In the rows, zero is written as 128.
which system made each run:
path 1, F (9 x 22):
[[127 169 108 123 130  47 163 160 156 198 127 122 125 124 141  92 100 132
  159 114 135 136]
 [156 171  96 212 144 122 124  76 137 123 134 135 113 140 106 183 109 148
  128 147 113 111]
 [129  85 195 144 140 147 171 104 138  72 157 138 166 116 120 125  94 118
   91 118 134  93]
 [ 96 115 168 113 129  70  85 134  87 145 114 112  99  75 109  71 156 108
  115 114 105 114]
 [ 97 162  86 126 160 148 141 181 134 144 133 140 103 123 126 134 165 193
  136 140  77  90]
 [162 176 172 168 142 123 170 167 169 131 139 127 140 178 143 120  81 121
  163 106 121 153]
 [189 135 121 151 162  85 134  60 117 113 114 121 125 124  85 104 121  86
  106 175 129 125]
 [ 85  85 120 127 111  97 165 116 148 141 159 136 143  78 123 145 122 152
   83 121 133  52]
 [ 73 149 182 175 125 129  72 143 118 125 133 126  85 119 128 122 114 149
  146  67  95 122]]
path 2, X (9 x 22):
[[149 136 180 150 119  94 153 157  77  93 118 144 157 118 166 136 154 102
  119 179 129 176]
 [135 104 103 109  92 143 108 150 137 139 100 107 127 122  52 130 152  95
   87 178 120  77]
 [126  98 105  88 136 134 109 102 184 154 169 114  81 165 156 125 121 127
  133  54 142 116]
 [ 98 174 117 163 159 120 122 103 103 104 106 162 126 130 156 120  75 157
  174 130 132 189]
 [158 134 146 144 108 160 168 147  83 127 119 120 209  79 125 162 165 146
  120 157 132 116]
 [133  75 162 104  92 101 105 158 144 114 144 120  86 153 126 130 170  65
   75 146 123 109]
 [ 97 136  72  97 147 155  85 113 164 146 102 124  85 155  84  90  85 137
  152 107 124 122]
 [149 158 114 131 155 132 162 101 118 148 153 131 163 119 199 148 124 174
  173  82 148 165]
 [132 137 168 185 100 100 140 149  86  83 109 152 151 119 133 162 135 103
  105 198 125 152]]
path 3, F (9 x 22):
[[ 86 143 179 143 144 106 104 118 104 114 129 143 115 119 171  93  89 138
  167  73 132 181]
 [155 159 114 138 152 151 132 136  63 114  92 128 160  90 106 128 180 143
  128 193 100 135]
 [154 105 150 118  93 111 175 194 179 151 164 116 131 159 146 153 152 106
   97 128 128  94]
 [115 136 107 136 136 106  73  95 161 132 108 126  64 170  89  96  77  95
  140 118 126 140]
 [123 128  90 113 179 160 168  68 113 125 135 137 176  81 137 121 113 185
  142 111 139 112]
 [117 134 194 178  87  76 135 155  90 123 143 136 143 102 179 165 147 122
  122 123 131 150]
 [138 122 133 131 125 177  84 156 125  99 100 118  99 147  60 125 162 104
  101 173  90  98]
 [132 107 118  55 161 129 171 149 179 158 157 118 125 145 150  74 119 136
  138  82 134 111]
 [114 181  93 171 129  59 108 100 109 156 106 145 107 121 148 132  96 137
  165 137 136 176]]
path 4, C (9 x 22):
[[ 88 150  59  81 137  96 119 164 141 163 105 144  88 148 150  97 124 145
  160 142 127 162]
 [184 171  84 151 111 167 148 122 140 156 114 118 178 154 132 174 109 139
  166 134 154 160]
 [165  80 159 134 107 119 144  91 122  73 143 141 148 149 153 160 128  76
   88 159 162 153]
 [ 74  76 121 100  86 130  69 106 110 126 102 121 114  94  81 119 126 106
   95 129 141  99]
 [ 98 128 106  94 142 175  90 135 126 150 151 120  97 128 170 140 168 178
  155  60 111 127]
 [116 162 121 116 131 136 148 197 120 112 103 158 132 167 174 124 122 135
  163 165 126 199]
 [205 133 108 113 100 145 146 136 129 152  97  97 182 139  85 132 139  82
  125 174 152 136]
 [145  70 102 110 112  91 120  62 158 128 166 125  98 143 146 159 137  92
   84 121 158 109]
 [ 44 114 110 137 102 152  73  99 123 112 107 148 108 119 121 139  73 149
  142  99 144 141]]
path 5, K (9 x 22):
[[ 63  87 110  98 145 135 170 135 176 100 159 165 113 141 149 125  91 157
  105 121 130  92]
 [131 175 168 160 121 120  87 120 104 163 107 103 137 114 123 101  95 129
  184  66 132 167]
 [161 138 111 133 178 152 162 128  94  89 134 142 140 113 132 142 191 153
  103 193  90 112]
 [106 103 153 119  71  82 168 178 170 160 135 126 150 130 124 121  85  97
  110 121 157 107]
 [161 156 120 155 157 129  61  85 137 140 133 103  60 155 101 123 145 117
  142  97  97 124]
 [ 95 111 112 102 182 153 192 110 128  80 141 170 160 113 160 114  98 174
  126 141 135 126]
 [134 156 178 170  73  79 113 149  93 177 110 100 164  84 120 129 124 109
  145 104 141 141]
 [151 120 116 137 158 161 121 140 140  94 145 130  83 153 103 152 189 132
   89 170  77  82]
 [ 96 107 140  84 127 111 168 151 178 139 136 136 138 148 142  78  59 117
  141  93 157 135]]
path 6, Y (9 x 22):
[[153 138 154 194 117 106 147 140 109  93 150 145 124 131 152 192 170 125
   94 177 105 120]
 [119  98 170 121 113 150 119 148 159 115 115 112 128 133  50  91  97  92
   97 129 119  75]
 [130 128 127  89 173  94 105  88 123 162 150 109  95 111 159  73 143 136
  154  60 125 138]
 [ 85 170  81 167 150 108 161 140 126 122 128 172 120 123 159 162 112 189
  143 162 110 134]
 [177 150 183 179  89 151 152 162 130 142 122 100 189 122  92 155 119 110
  127 130 131 109]
 [158  89 167 103 164  95 116 100 124  94 148 121  85 134 120  85 165  77
   85 141 110 113]
 [ 55 123  74 103 134 102 120 117 155 165 124 140 100 103 113 103  90 166
  134 103 128  94]
 [148 182 150 187 132 142 132 127 117 147 148 121 145 127 173 171 127 170
  173  77 119 151]
 [153 134 169 155 153 129 170 157 108  64 114 151 148 135 110 117 134 109
  100 204 103 128]]
path 7, Y (9 x 22):
[[134 150 145 131 139 138 106 115  62 147 134 113 150  77 176 138 182 164
  160  86 123 155]
 [103 132 132 137 123 134 150 212 128  90 123 160 108 153 138 151 160 134
  102 195  90 121]
 [173 133 137 104 100 136 122 158 176 180 113  84 137 161  76  93 104  81
  141 104 142 116]
 [160 114  92 109 182  97 134  45 135 113 159 139  95 145 174 124 133 124
  126 120 141 153]
 [ 63 128  96 161  93 128 144 113 116 120 106 159 167  88 118 166  75 163
  125 151 151 118]
 [160 131 197 154 101 171  90 143  83 124 130  95 152 107 127 151 179 120
  130  92 114 129]
 [101 102 139  76 169 128 131 174 137  85 128 151  80 155 130  77 154 115
  106 164  95 126]
 [124 158  74 100 108 103 131 149 167 214 110 106 133 135 113 105  96 135
  167  98 148 129]
 [186 146 117 174 148 130 148  76 133 107 163 137 128 161 177 190 138 135
  132 129 135 154]]
path 8, K (9 x 22):
[[ 97 121  77  95  92 109  79  98 136 162  99 126 110 138 135 118  89 110
  156 106 171 176]
 [139 130  86 136 128 193 102  79  89 107 124 133 146 120 155 191 159 164
  141 128 138 154]
 [103  84 162 105  73 151 135 169 100  88 111 145 169 126 155 150 133  99
  108 159 160 164]
 [138 112 101  82  85 144  58 149 121 165  96  93  99 143  94 121 169  86
  128 132 131 136]
 [118 110  52  73 141 163 131 120 156 124 145 148 103 169 181 155 145 153
  138 125 144 153]
 [121 140 117 140  82 131 113 110 106 125  93 140 165 137 151 153  78 112
  164 133 179 204]
 [167  97 117 117 103 175  92  96  84 106 113 112 150 112 109 169 187 103
  100 161 140 131]
 [ 73  61 119  62  82 130 115 162 140 117 138 141 111 140 161 138 145 111
   98 126 151 130]
 [109 152  87 111 103 161  54 136 125 159  92 114  98 156 126 131 120 132
  177  97 137 176]]
path 9, B (9 x 22):
[[176 173 163 179 140 165 142 120 139 149 149 103 159 137 138 151 114 152
  168  68 123 129]
 [156 109 170 134 157 108 153 135 109  60 129 150 120 142 129 113 155  89
   86 196 108 134]
 [ 96 107 101  99  90  98 114 132 131 184 105 105 139  77  71 102 122 119
  109 126 140  78]
 [118 141 125 147 156 124 122 113 155 142 183 130  79 146 183 157 144 172
  143  60 104 114]
 [115 158 157 153 162 145 164 152 122  73  98 163 147 147 113  94  72 132
  145 171 115 158]
 [191 133 147 118 112 108 135 125  97 176 118  80 178  79  99 111 172 101
  121 127 134 108]
 [106  98  97 134 125  80 131 124 165 120 170 149  66 147 152 170 156 130
   80 147 111  86]
 [ 82 142 142 141 136 161 115 123 158 126 110 131 129 137  86  91  41 143
  157  84 129 119]
 [177 153 169 128 183 125 146 112  75 121 143 116 152  95 169 103 178 142
  149 107 111 153]]
path 10, X (9 x 22):
[[113 147 177 156 127 147  65 171 119 114 136 120  69 157 141 135 163 129
  140  93  83 138]
 [144 145 103  80 180 174 177 167 145 109 108 142 149 161 118  81 114 142
  150 163 118 143]
 [181 139 108 123 101  49 148 107 127 192 128 103 153 112 144 130 138  94
  131 131 164 147]
 [117 121 106 194 118 125 101  83 140  97 143 146  87 140 107 195 125 135
   90 155 112  94]
 [ 94  89 176 107 127 189 146 125 145  99 138 130 168 119 119 106  74 140
  129  72 145 109]
 [120 139 152  98 156  96  92 133  62 132 113 122 112  90 159  79 179 125
  149 117 111 170]
 [113 155  73 130 116 127 156 202 142 151 118 141 120 138 125 161 160 160
  123 182 100 104]
 [195 133 161 145 102 133 140 134 185 150 147  97 135 186 118 137  97  80
  134  95 149 131]
 [142 115 103 129 182 117 114  32 108  81 120 146 111 123 114 104 104 115
  116 153 135 141]]
path 11, P (9 x 22):
[[ 95 134 137 128  79 165  88 141  69 131  88 126 172  97 142 147 127 138
  160 118 152 180]
 [158 114 118  82 100 181  98 178 106 117 104 114 129 161 136 145 193  99
  126 160 127 164]
 [118  95  80  63  89 107 124 150 161 147 107 132 116 168 130 111 107  81
  122 154 168 158]
 [147 136  67 122 110 125  87  58 130 158 109 118 126 142 135 146 100 116
  159 109 172 175]
 [127 104 122 131 110 180 124  90  93  73 124 153 166 130 170 183 124 133
  128 143 162 177]
 [103  91 159  98  64 164  84 156  88 113  88 116 158 108 109 127 138  91
  119 137 151 150]
 [122 104  74  55 111 159  70 148 128 149 111 115  88 154 132 125 179 114
  132 128 130 146]
 [107 135  68  93 107 120 137 143 152 145 111 149 128 169 173 138  91 130
  163 136 168 189]
 [180 148 116 145 100 143 110  87 101 133  94 115 171 138 124 150 106  94
  156 141 171 193]]
path 12, B (9 x 22):
[[106 130 186  96 133  96 161 183 106 144 114 123 164  88 132  55 117 121
  141 115 129 137]
 [158 179  93 157 139  71 122 147 122 180 132 115  93 119 127 143 184 143
  133 149  90 112]
 [142 120 112 136 145 147 186 132 207 115 153 137 128 177 106 136  76 131
  110 135 127  84]
 [148 125 190 149 148  86 113  68 111 121 129 112 131 104 111  78  92  91
  132  90 138 137]
 [101 126 111 140 164 118 144 108  79 110 137 145 132  60 131 139 176 179
  101 159  94  88]
 [ 92 133 170 149  83 120 159 213 167 156 145 126 142 130 130 141 107 141
  126 101 119  93]
 [170 165 152 139 178 114  93 138 138 131 125 108  69 166 104  78 144 104
  145 117  82 135]
 [140 120  80  88 179 102 199 102 139 131 130 143 158 105 122  89 114 143
  116 164 137 108]
 [131 143 152 203  89  63 136  97 135 164 149 120 143  99 134 169  95 127
  125  99 147 110]]
path 13, P (9 x 22):
[[168 153 152 161 133 170 153 181 154 135 150 109 134 147 104 157 165 145
  118 129  83  74]
 [130 112 173 112 165  76 164 148 172 116 156 132  94 154 128  67 103  97
  108 118 112 107]
 [122 162  90 157 172  81 133  72 124 160 124 125 117  82  92 102 108 162
  135 124 110  90]
 [139 144 159 184 141 140 174 127 131 119 179 136 151 113 170 184 145 178
  123  99 110  97]
 [117 134 218 167 136 118 131 175 122  88 123 132 119 128  94  92 114 103
  110 139  90 110]
 [140 127 105  89 179 129 141 128 144 159 137 106 112 102  83  77 160 144
  115 120  92  61]
 [109 150 121 154 146  54 170 139 157 157 174 148 101 126 185 143 123 165
  133 102 115 112]
 [151 184 165 217 148 133 141 124 131 111 117 131 140 136  88 132  82 136
  145 139 102 120]
 [171  97 176 112 170 146 174 111 128 104 163 113 157 101 114 104 160 124
   91 120 111  73]]
path 14, C (9 x 22):
[[124 115 188 170  83 110 102 138 111  79 127 145 117 156 158 163 119  82
  113 146 139 174]
 [118  91 120  78 130 193  92 128 116 109  95 113 133 112  59  95 146 113
  106 147 118  95]
 [114 116 100  68 135  98 134 137 139 182 163 118 108 118 194 117 166 152
  144  73 137 134]
 [117 181  90 172 112 127 109 153 128 124  92 153 109 169 134 163 101 136
  162 171 125 181]
 [188 104 145 110 119 199 167 114 138 106 128 111 200 141 109 141 117 105
  117 133 157 125]
 [117  77 137  99 108  53 101  92 106 127 138 128  97 106 154 114 156  81
   90 131 149 137]
 [ 66 134  66 134 109 172  77 128 136 142 109 133  97 123  97 159 123 171
  135 120 113  99]
 [144 138 163 105 142 182 152 159 135 118 148 126 154 159 191 128 127 147
  169  76 136 172]
 [152 136 121 114 124  88 126 150  89 109  82 139 135 130 119 104 150  81
  121 212 132 176]]

runs to name:
path 15 (2 x 22):
[[134 113 169 139 190 148 123  91 136  52 159 150  82 164 150 114 123 122
  116 116 102 136]
 [ 79 143 109 104 131 107 151 143 108 155  86 137 167  73  96  71  84 149
  148 141 138 125]]
 | Y
path 16 (2 x 22):
[[116 143  57 122 154  63 149 119 113 138 127 157 103 114 161 140 159 152
  120 184 119 136]
 [142 150 136 189  71 142 149 143 164 155 132 118 169 145 113 188  79 129
  138 111 151 115]]
 | P
path 17 (2 x 22):
[[109 125  61  89 129 121 138 141 161 134  85 144 118 153  81  93  86 111
  127 185 140 129]
 [154 139 104 138 119 126 141  77 148 188 157 101 157 108 147 155 112 155
  154  55 157 115]]
 | F
path 18 (2 x 22):
[[109  99 186 127 158 150  86  99 133  84 132 122  91 134  92  80 106 104
  113  92 108 107]
 [ 94 138 116  81 182 105 151 140  90 141 118 137 138  70 141  64 152 170
  143 128 108 121]]
 | F
path 19 (2 x 22):
[[190 167 104 102 114 149 139 161 137 196 114  87 165 142 128 123 147 124
  174 106 142 152]
 [163 117  85 140 126  97 135  89 155 106 148 150  95 182 168 180 129 102
  109 164 149 158]]
 | F
path 20 (2 x 22):
[[ 63 133 126  92 172 125  97 149  90 111 110 150  89 100 143  75 150 162
  142 125  92 142]
 [142 181  99 124 126 142 167 201 133 182 119 118 161 123 137 138 153 171
  163 135 112 126]]
 | C
path 21 (2 x 22):
[[139 128  66 112  87 177 103 111 160 186 116  96 146 134  95 162 115 139
  146  93 155 107]
 [134 112 155 119 141 130 121 110 118  83 153 150 107 167 207 138 131 113
  141 105 146 197]]
 | P
path 22 (2 x 22):
[[101 150 103 119 149  80 147 153 125 112 122 169 100 158 192 117 115 134
  150 161 130 194]
 [164 152  95 161  94 158 128 100 127 155  88 107 184 117  67 155  92 123
  142 149 155 121]]
 | K
path 23 (2 x 22):
[[ 81  76 115  66 150 124 161 158 154  95 154 163  97 143 165 112 145 137
   96 145 120 111]
 [102 178 121 149 105  96 100 136 125 183  90 116 132 116 110  99  70 132
  182  94 141 160]]
 | B
path 24 (2 x 22):
[[ 86 152 134 124 123 179  89 190  95 111  73 132 126 123  82 100 130 141
  148 157  96 138]
 [183 133 125  65 139 140 158 179 145 170 146  98 141 147 159 106 185 123
  145 107 125 134]]
 | Y
path 25 (2 x 22):
[[127 116 116  89 104 174 154 180 169 138 148 133 143 180 185 158 123 139
  150  97 149 156]
 [160 149 125 135 121 120  83 110 111 109  85 129 109 172 122 114 109  74
  152 158 144 206]]
 | B
path 26 (2 x 22):
[[176 185 134 136 128 121  90 143 105 166  83  97 127 144 103  95 129  99
  177 127 124 183]
 [169 104  74 111 163 141 186  93 145 101 153 144 142 141 141 158 150 137
   93 180 132 104]]
 | C
path 27 (2 x 22):
[[133 174  94 138 138 147 130 107  75 145  81 129 185  85 117 123 114 159
  173 147 141 165]
 [155 101 148 126 101 132 154 163 106 117 154 126 151 113 162 183 208 125
   88 158 120 108]]
 | Y
path 28 (2 x 22):
[[175 157 113 116 122 152 119 184 164 157 138 109  95 196 151 150 167 118
  152 119 112 151]
 [175 138  89 129 145 127 155  93 158 105 110 143 137 183 119 125  74  94
  135 173 157 169]]
 | X
path 29 (2 x 22):
[[137 124 143  94  97  97 121 141  98 170 137 112 148 111 198 130 161 119
  156  87 159 180]
 [130 138  77 144 111 149  94 146 122  99  98 146  93 169 111 174 155 117
  113 204 111 144]]
 | C
path 30 (2 x 22):
[[139 125 102 145  92 167 124 114  84 121 125 132 171 103 163 208 171 153
  128 144 147 148]
 [116  79 169 109  69 150 108 184 141  96 132 131 116 167 143 156 149  81
   95 140 135 136]]
 | C
path 31 (2 x 22):
[[144 187  83 154 116 121 150 154 107 146  93 143 163 134 144 158 118 147
  167 176 137 178]
 [198 102 152 147  91 152 156 120 146 108 142 112 168 153 119 178 138  82
   93 153 151 115]]
 | C
path 32 (2 x 22):
[[138  77 103  66 116 177 161 138 186 119 153 130 141 179 150 141 112 114
  115 114 159 126]
 [120 127 113 109  99  92  74  90  99 143  92 124 121 127 140 109 104  88
  153 121 170 199]]
 | C
path 33 (2 x 22):
[[120 135 150 147 139 169 143 137 149  86  94 142 149 152  65  95  51 113
  129 155 125 123]
 [167 112 152 100 159 105 142  78  95 153 148  97 161  69 137  92 162 126
  123  89 135 112]]
 | C
path 34 (2 x 22):
[[149 161  82 168 103  75 109 118 165 159 123 130  85 179 132 163 102 103
  140 145 142 156]
 [164 111 118 145 147 196 154  58 139  90 136 128 177 130 102 153  92 137
  117 127 149 109]]
 | Y
path 35 (2 x 22):
[[101 107 181 113  92 154 102 181 148 144 159 109 108 144 157 136 148 130
  133  53 120 115]
 [128 158 102 103 178 146  92 132 108 100  89 143  87 163 125  80 130 124
  160 157 106 185]]
 | F
path 36 (2 x 22):
[[ 72 152 109 137 153  84  71 122 113 135 104 140  57 118 111  89 119 140
  143 126  95 134]
 [148 167  88 128 155 181 183 146 142 151 136 130 177 126 144 153 129 191
  162 119 122 120]]
 | P
path 37 (2 x 22):
[[169 108  89  76 121  96 121 118 179 179 135  97  96 162 109 101 135  81
  117 117 145 114]
 [107 137  58 137 142 117 114  52 146 131 128 150 107 142 146 151  75 149
  149 115 157 153]]
 | C
